In the data rows, 128 means zero.
Some points, one per row:
[102 214 117 107 95 134 111 133 109 124 116 177 150 94 98 57 83 192
 204 187]
[66 84 96 130 140 69 171 96 108 122 205 125 155 131 150 103 99 255
 96 229]
[136 44 96 145 122 45 224 99 159 111 175 91 167 205 127 110 129 204
 45 115]
[110 112 96 139 137 208 167 84 142 117 134 145 95 198 70 143 119 145
 29 184]
[182 132 126 136 213 59 121 153 159 132 145 92 142 133 173 135 133 45
 125 4]
[113 132 114 138 154 127 112 82 112 121 114 156 104 68 156 122 80 224
 136 255]
[132 103 86 144 123 174 166 103 159 104 172 155 119 197 52 94 110 149
 52 159]
[103 110 113 155 80 87 187 118 134 68 76 110 167 205 87 168 129 214
 23 172]
[148 144 192 138 98 94 95 176 102 116 56 110 149 100 134 169 171 19
 182 78]
[153 206 145 157 107 188 60 163 112 163 66 132 147 140 120 122 135 13
 162 36]
[145 235 160 125 92 154 63 165 111 139 52 135 171 61 153 123 126 58
 219 66]
[89 148 139 131 107 116 110 116 105 142 92 146 147 52 32 214 90 175
 146 242]
[137 78 109 170 152 202 170 93 147 114 131 117 130 209 61 155 153 87
 5 112]
[115 178 204 93 105 90 35 160 72 136 64 120 161 69 145 169 155 80
 229 149]
[122 138 194 93 69 45 124 169 95 89 19 135 194 97 149 111 149 101
 204 174]
[120 0 115 138 176 19 226 111 164 116 178 72 142 167 145 150 155 195
 49 107]
[114 77 80 159 139 180 167 82 142 123 176 132 105 204 52 121 122 201
 40 169]
[137 196 190 113 138 137 63 174 99 131 123 116 133 46 217 137 116 32
 172 111]
[101 105 111 75 154 59 148 143 105 126 154 141 141 50 195 58 121 224
 196 224]
[111 217 112 116 83 236 98 136 123 138 107 167 135 106 112 47 104 127
 201 147]
[116 129 113 157 112 117 239 124 169 117 109 101 154 198 122 82 150 135
 61 47]
[119 206 171 126 119 117 29 145 60 160 82 135 120 35 163 175 124 88
 233 178]
[118 70 79 147 120 139 186 102 156 121 178 158 104 173 67 85 118 210
 68 158]
[166 68 109 113 172 169 126 122 175 172 222 116 69 159 137 107 149 73
 111 31]
[128 192 116 103 104 186 80 164 92 167 136 143 121 49 144 65 97 122
 255 176]
[76 41 116 127 195 0 221 106 123 127 149 115 83 130 194 170 139 196
 78 208]
[155 160 129 122 115 180 139 148 145 152 106 144 117 175 142 89 125 38
 130 19]
[142 151 182 156 115 105 72 149 96 131 0 112 118 66 166 226 140 64
 157 142]
[143 149 194 128 125 66 73 180 110 135 95 102 146 73 155 168 152 32
 208 70]
[87 35 195 94 115 42 106 112 111 98 108 126 147 87 108 214 171 205
 109 204]
[111 255 121 121 82 207 74 143 109 133 124 169 113 80 123 86 93 116
 221 147]
12 more points follow, each with its number after it:
[128 135 107 170 116 207 141 78 137 105 174 133 110 221 48 166 136 111
 49 97] 0
[161 90 140 187 124 168 130 120 143 103 138 132 68 186 46 169 163 91
 33 80] 1
[185 141 123 130 183 106 131 152 146 175 174 103 125 132 160 91 140 45
 119 0] 2
[154 53 93 149 134 160 179 102 175 143 184 116 96 202 85 133 152 117
 36 67] 3
[111 1 119 121 159 0 227 123 160 105 179 95 129 133 163 103 148 228
 97 160] 4
[95 211 124 107 83 83 140 131 98 77 47 145 135 98 124 135 109 199
 179 255] 5
[149 224 151 135 99 220 76 143 127 141 73 142 140 147 114 108 92 37
 173 66] 6
[103 170 105 111 109 185 93 105 99 126 121 180 89 96 108 125 99 192
 146 246] 7
[105 227 169 134 80 93 67 171 76 143 49 134 173 57 155 136 124 66
 255 148] 8
[116 73 183 47 163 25 110 132 106 150 236 114 81 27 201 135 149 187
 172 183] 9
[140 216 133 153 67 236 126 125 110 99 49 153 170 162 55 148 135 71
 94 76] 10
[134 201 186 140 123 123 50 162 97 160 59 116 144 70 162 156 149 20
 215 78] 11
Which three of these numbered points are nearest to each point below, looking only along the 3 directions in which the first points spread most? Their numbers follow each, nearest first.
[94 189 105 136 107 192 134 91 114 121 110 180 134 126 52 109 96 174
 107 227] > 7 5 0
[120 174 99 103 131 186 70 133 116 178 189 171 87 69 155 50 101 167
 191 161] > 7 5 10
[141 160 107 143 132 255 115 114 129 119 62 161 121 184 71 130 99 74
 96 128] > 10 0 6
[132 191 101 82 85 150 121 144 112 179 149 174 65 67 164 112 67 153
 185 166] > 7 5 8
[147 244 148 157 103 201 66 153 113 152 85 144 114 91 129 100 124 27
 194 86] > 6 10 11
[127 0 148 112 181 0 216 119 140 73 136 98 166 133 108 175 162 168
 58 167] > 4 9 3
[162 144 111 126 125 124 174 135 164 104 69 128 128 218 102 107 126 101
 91 56] > 1 2 0
[110 254 164 121 65 132 54 156 71 146 45 146 172 71 141 122 107 91
 240 169] > 8 11 5
[156 85 87 98 154 81 189 153 171 145 184 130 109 150 166 45 110 128
 140 79] > 1 0 3
[153 201 124 136 125 220 70 150 134 159 116 142 103 125 137 110 122 19
 180 53] > 6 10 2
[138 174 110 119 118 240 131 122 154 110 95 151 105 186 98 130 117 52
 106 99] > 10 0 6
[104 167 190 72 140 96 52 157 84 145 75 132 142 32 152 143 149 107
 228 191] > 8 5 11
[138 210 105 137 157 215 64 80 145 122 106 168 88 149 64 153 129 122
 91 135] > 10 0 6
[155 192 164 144 127 136 40 159 89 162 118 109 130 64 188 160 152 19
 215 56] > 11 8 6
[169 118 152 150 196 174 84 122 134 140 67 107 109 126 129 204 137 33
 132 39] > 2 10 6
[133 205 124 139 95 225 85 142 109 118 45 163 123 148 99 121 119 34
 197 130] > 6 10 11
[154 100 80 121 162 170 73 141 152 148 240 145 57 98 162 62 136 105
 195 132] > 10 7 6
[132 161 89 145 139 192 159 77 152 125 160 146 89 155 39 126 107 185
 45 169] > 0 1 3
Here are 12 other points, each followed by its number:
[99 198 142 146 63 117 156 140 115 54 6 119 215 122 58 149 105 190
 145 187] 0
[115 111 72 154 148 157 156 82 166 130 194 142 112 198 81 120 131 172
 9 138] 1
[130 158 75 155 192 160 125 77 157 166 150 148 67 105 129 151 117 178
 4 165] 2
[92 184 106 85 122 109 131 151 85 101 85 156 155 77 178 88 87 212
 198 222] 3
[149 227 165 104 91 160 74 170 134 130 67 134 136 132 117 131 116 34
 170 69] 4
[162 157 149 164 90 180 96 139 143 146 92 116 117 177 116 152 146 18
 125 19] 5
[126 88 84 149 109 176 185 88 167 122 167 124 116 215 83 101 113 167
 52 145] 6
[166 40 94 128 142 157 210 113 133 101 119 134 108 200 111 101 125 78
 125 148] 7
[173 145 146 187 106 111 138 130 141 127 40 99 158 192 142 161 139 54
 73 15] 8
[132 44 84 126 114 129 202 105 166 120 204 125 134 211 115 91 118 180
 43 114] 9
[124 164 82 123 142 196 130 132 146 153 171 161 86 133 70 41 102 174
 145 137] 10
[112 224 114 123 131 240 71 94 116 166 131 173 79 129 112 74 103 152
 136 167] 11
Which three of these numbered points are nearest to each point below, looking only along the 3 directions in which the first points spread most? Their numbers follow each, nearest first.
[165 149 117 166 93 163 132 150 153 135 96 127 152 187 102 131 115 42
 111 10] > 5 8 4
[156 230 147 136 122 119 74 123 149 162 33 129 142 103 104 129 129 23
 238 93] > 4 5 8
[136 64 85 160 121 176 199 100 157 128 155 130 129 221 103 99 111 140
 42 97] > 1 6 9
[127 121 105 155 113 124 208 135 162 63 160 118 155 195 66 83 120 174
 60 101] > 1 6 9
[112 234 115 123 118 224 35 141 90 148 121 175 112 79 110 107 104 106
 195 179] > 11 0 4
[115 180 112 161 102 193 113 123 91 111 52 151 132 76 65 219 97 130
 107 222] > 0 3 11
[164 152 129 163 120 182 92 120 156 134 130 123 124 182 112 171 129 19
 78 39] > 5 8 4
[106 132 81 178 123 149 159 88 141 83 81 142 113 175 51 158 126 187
 76 213] > 2 6 1
[158 207 129 124 124 154 56 168 118 187 136 131 119 102 186 108 126 37
 195 17] > 4 5 8
[173 181 129 75 155 139 76 170 122 195 175 106 105 146 148 103 131 55
 166 22] > 5 4 8
[136 104 54 119 207 165 131 73 143 117 255 134 104 149 130 144 132 171
 37 145] > 6 1 2
[156 89 111 131 138 147 178 127 166 94 122 146 117 201 66 113 138 91
 49 100] > 7 6 1
[143 225 164 126 133 113 65 184 109 159 68 114 148 85 162 130 132 29
 203 51] > 4 5 8
[119 230 122 117 116 247 55 128 109 162 129 169 73 96 129 93 104 103
 190 149] > 11 10 4
[101 152 102 116 123 226 144 103 142 145 136 167 122 159 75 56 92 177
 102 167] > 10 11 2
[98 182 130 78 98 92 94 154 93 149 158 157 134 35 145 81 108 185
 251 200] > 3 0 11
[176 144 149 150 66 108 124 186 130 163 84 106 136 133 142 121 118 39
 181 24] > 5 4 8
[120 138 98 101 161 245 121 93 156 142 149 168 102 123 55 100 98 156
 100 174] > 10 11 2
